One turning vector, and how many ticks it has turned
The counts run from 0 to 411.
[106 155  88 153 134 128 131 145 129  90 149 126 172  98 116 122  80 109
 143 127  84  97 120  70 127 128 160 107 116 124 121  94 100  77 144]
311
[129 122 195 141 132 109 136 102 120 140 114 198 120 129 158 138  95  97
 167 121 147 155 111 130 167 143 137 161  99 104 115 151 151 135 167]
370
[163 151 101 141 144 169 137 168 172 123 131 123 103 135 114  88 113 145
 111 113 138  74 105 140 121 119 171 132 124 151  82 102  98 150  94]
290
[118 116 163  76 146 121 165 106 122 115  91 135 127 181 165  74 119 116
 163 126 110 115 138 121 108 120 135 141 174 100 144 135 133 168 148]
243
[143 108 154 137 163 137  74 126 125 123 134 135 145 146 162  81 126 137
  99 102 142 125  78 114 158  94 111 103  84 180 122 100 141  89 139]
161
[165 146 109 114 115 129  93 118 152 109 123 104 146  94 133 119  86 125
 136 115 141  93 101  76  63  75  99 114 157 115  98 104 114 128 155]
98
[112 106 179 129 108 105 120 130 118 128 118 172 144  94 152 177 111  88
 140 119 135 147 109 106 154 127  96 137  97 121 145 134 173  63 146]
368
[174 101  90 112 156 100 164 118 140 165  87 126  74 103 114 143 123 135
 141 118 128 107 112 170  81 123 140 168 133 170 118 117 123 161 142]
65
[138 148 111 155 198 164 118 138 108 132 189 121 138 118 105 114  89 148
 137  98 117 104 144  90 146  88 166 116 145 110 133 115  77 139 137]
317
[115 153 170  99 158 120  82 130 162 122  94 108 129 174 118 107 116  93
 131 131 114 117 133 130 180 169 134  96  89 171 129 117 124 149 138]
180
[138 115 161 116 174 113 173 141 125 126 117  95 103 137 149 143 140 101
 133 117 161 110 117 166 142  74 139 173 134 137 150 125 196 145 119]
29
[186 108 179 104 134 100  95 101 139 132  79 129 115 140 145 120 147 110
 128 154 167 106 115  88 135 108 106 141  96 171  98 105 123 149 146]
393
[134 133  90 138 153 156 126 150 174 130  90 140 129  98 126  83  67 148
 166 108  91 143 127 114 148 151 174 139 125 142 113 141 115 144 165]
307
[ 86 116 121  95 119  97 125 131  93 115 128  60 142 101 120 176 152  83
 159 148 111 161 147 135 127 131 136 144 137 127 183 168 120 122 134]
212
[131 105 202  98 134 153 120 119 133 134 132 123 107 127 115 131 153 120
 110 141 140 102 156 171 173 139 132 103  89 180 126 125 116 149  72]
383
[102  96 125 123 141 166  94 118 100  92 142 148 156 166 150 139 101 105
 129 149 106  89 113 112 182 130 137  79 108 112 119  92 133  76 103]
144
[101 137 165 142 157 159 125 125 122 117 169 120 136 108 147 118  85 125
 133 108  92 171 153 132 178  94 150  63 120 123 143 114 152 103 128]
345
[135  96 154 154 138 114  71 144 104 147 111 113 126 157 120 192 125  66
 108 150 129 135 114 111 151 151 129  94 105 102 143  91 136 113 149]
173
[154  88 156 107 119 126  99 138 140 124 112 167  95 125 143 125 168 111
 141 163 102 176 115 113 130 135 144 101  91 178 134 144  81 122  80]
401
[141 138 114 135 145  99 155 136 148 150 136 158  76 122 151 116  96 110
 177  99  69 133  84  74  72 115 173 153 137 115 146 140 113 122 155]
75
[137 101 140 166 174 116  91 150 101 154 161 170 114 160 145 166 126 108
 117 104 145 156  66 136 138 122 124 153  80 122 143 133 127  92 140]
167
[139 161 104  87 142 131 122 113 173 161 143 138  95 105 112 113  77 152
 126  90 133 100 129 138  92 109 129 150 155 126 107 155 126 173 153]
94
[122 130 139 115 115 112 185 138 129 176 164 116  92 138 102 135 153 133
 119 112  89  78 124 134 118  97 159 182 118 151 143 143 140 123  97]
56
[127 127 168 124 117 120 179 145 138 112 122 122 112 121 136 100 155 100
 117 135  75  87 130  86 122 108 179  98 132 151 161 104 138  98  82]
51
[133 125  87 140 160 170 106 131 138  97 138 148  96  86 173 115  64 124
 173 104 128 165  88 129  97 104 143 103 150  99 120 126 107 123 127]
104
[109 128 149  82 137 144  85 165 137 143 140 120 119 167 110 139 174  81
 162 155 120 172 116  92 134 107 124 141 157 114 162 187  99 129 112]
206
[113 178  79 161 127 116 152 132 118 118 163 159 159 113  96 135  70 137
 147 130 108 110 151 123 135 149 177 149 103 122  95 122  95 123 148]
313
[ 98 123 165 150 134 162 140 136 121 135 162 129 142  96 134 116  87 145
 137 106  87 194 161 147 181 105 142  76 125 121 134 148 149 100 127]
344
[136 118 136 139 168 117 185 141 119 155 135 152  89 159 156 112 130 128
  92  88 162 108 106 154  72 101 145 151 162  91 138 115 150 168 116]
260
[105  81 129 129 111 201 101 148 133 132 136 155 135 169 139 117 116 146
 137 138 100 152 112 139 184 111 150 100 106 131 105 140 135  89  91]
142
[104  89 179 160 108 136 133 123 101 139 163  92  98 119 136 188 154 119
 155 122 114 127 132 159 179 113 150 151  86 135 149 148 136  93 115]
379
[143 129 106 111 121 177 117 128 150 100 118 173 122  89 139 108  70 135
 141 152 128 151 133 142 100 139 147  73 149 113  82 131  87 137 106]
106
[116 170 111 110 151  74 102 161 134 137 154 145 126 151 132 179 140  48
 137 167 164 146 100  99 131 142 133 150 105 113 134 121 142 133 135]
202
[119  88 107 119 130 158 137 164 152 122  90 114 104 158 147 104 126 124
 164  95  89 114  65 156  87 106 129 147 156 119 160 134 136  95 111]
270
[139 141 128  95 102 151 106 129 175 150 136 128 130  97 105  86 105 166
 119 104 115 110 129 101  80  68  99 116 163 137 105 161 112 138 134]
96
[115  99 188 156  72 122 135 125 105 143 151 108 120 133 129 188 142 124
 144 144 125 139 149 157 166 127 150 155  75 131 114 140 133 100 108]
378
[148  92  82 119 156 185 101 183 141 155 109 149 123 101  73 121 117 145
 112  95 105 109 114 125 105 104 122 141 153 121 149 163 105 122 114]
298
[104 104 122 129 133 148  97 105  89 116 129 152 143 175 138 157  94 102
 133 153 124  76 126 138 180 166 146  97  85 103  91  92 130  88 125]
145
[118 139  96 135 113 146 117 154 154  97 141 131 183  99 102  98  91 125
 145 118  64 110 120  69 135 119 151  93 119 144 128 115  98  78 131]
310
[115 141 105 127 113 151 112 157 168 115 115 138 166  96 106  72  97 156
 142 121  63 133 139  87 149 131 162  95 124 152 115 140 101 107 128]
309
[142 140 153 143 190 108 105 157 137 129 158 106  92  95 169 122 144 103
 111 120 172 185  99 114 143 106 144 120 106 158 164 135 140 155 140]
196
[160 144 200 137 155 120 158 129  97 106 123  99 142 137 128 135 157  83
 101 148 168  97 164 137 143 100 138 125 147 115 118  76 124 165  95]
24
[137 129 143 114 148 122 177 125 123 161 163 113  83 143 119 133 164 131
 142 109  94  68 100 115 108  71 157 169 145 144 156 130 135 122 108]
57
[120 115 126 138  75  96 189 139 107 141 151 153 134 118 132 127 161 131
  63 126 137 109 140 160  72 133 140 137 129 130 127 101 148 118  86]
257
[142 128 171 129  91 101 182 135 108 131 116 106 146 123 105 165 153 111
  90 156 158 121 176 176 142 104 140 155 132 137 111 121 171 151  97]
26
[168 143 103 104 108  92 153 121 163 134  74 181 118  97 133 116 106 101
 122 143  95 114 116 110  68 148 129 115 129 153  96  98 116 136 142]
71
[141 109 173  92 122 107 118 103 136 181 123 150 100 123 122 128 162 142
 104 100 153 118 134 149 156 117 118 182  94 175 143 176 152 146 133]
389
